Here are some points:
[-10 -13 -15  14 -18  -4  13   9]
[-23  33  43 -60  15  58 -52 -48]
[22  8  6  6 -4 15 11 -4]
[-23  -1 -19  -2 -33  27 -22 -15]
[-25 -21 -33 -32 -42  22 -29 -33]
[28 13  4  9  0 28 29 -4]
[  6 -11  -3  -9 -29  28 -24 -26]
[ -5  12 -32  12 -18 -22 -21 -35]
[-26 -23 -33 -24 -56  24 -29 -35]
[34 20  8  5 -3 30 29 12]
[ -2 -15   5   5 -34  27 -26  -3]
[ 61 -15  -3 -24 -59 -30  13  46]
[ 23   6 -15  21  -7 -10  14  31]
Then 11 other points, each followed by its number:
[-33 -31 -45  66 -58 -30  47  45] 0
[ 5  9 -2 -3 13 -2 17 12] 1
[ -5  10 -32  13 -18 -21 -20 -35] 2
[ -8 -26 -24  56 -44 -28  35  52] 3
[ 2  8 -3 -5 15 -8 14 15] 4
[ 23   1  -6   4 -12 -11   1  13] 5
[ -6  52  32 -38  60  45 -53 -38] 6
[  3 -18 -12  37 -34 -14  45  17] 7
[ -2  15 -28   7 -21 -14 -24 -33] 8
[  6  33   4   2  -9  32 -12 -20] 9
[ 9  5  8  2 -3 13  4  9] 10
Which of these numbered points is nearest to each point below by angle, seen from the average point of the first points? Its number follows each.
[ 38   0   1  18 -33  17  43  -3] > 7
[  8  51   5   5  -9  46 -27 -37] > 9
[-21   1 -18  -4 -31  29 -25 -18] > 8
[ 19 -10  -4  12 -24  -6  11 -11] > 7
[ 44 -18  -3  12 -51 -20  30  19] > 7
[ 17  16  -2 -20  17   5  24  25] > 1
Here are 11 other points, each followed by its number:
[  1  -9 -11  21 -19  -9  34  22] 0
[ -5 -16 -15  25 -23 -18  35  23] 1
[  9 -19 -10  -6 -34  20 -13 -15] 2
[ -2   3 -17  10 -22 -16 -17  -7] 3
[ 15  55   5 -14   6  42 -35 -40] 4
[-11 -13   1  35 -39 -18  25  22] 5
[ -2  36   9   8  14  28 -22 -28] 6
[-13 -11 -19   8  -5  -9  22  21] 7
[ -2   2 -11   5 -12 -10 -12 -11] 8
[  5  22   5   1  -4  25 -14 -18] 9
[ -1 -11  -5  20 -14 -14  23  19] 10
Which of these numbered points is nearest to each point below by angle, seen from the average point of the first points? Its number follows each.
[-11   5   4 -18 -13  17 -16 -19] > 6
[ 19  64  10 -17  10  53 -39 -43] > 4
[10  3  8  5 -7 11  9 10] > 10
[  9 -15  -6  -5 -36  28 -21 -26] > 2
[ 14  62  19 -35  30  53 -35 -38] > 4
[ -2  28   7  -6  15  17 -17 -18] > 6
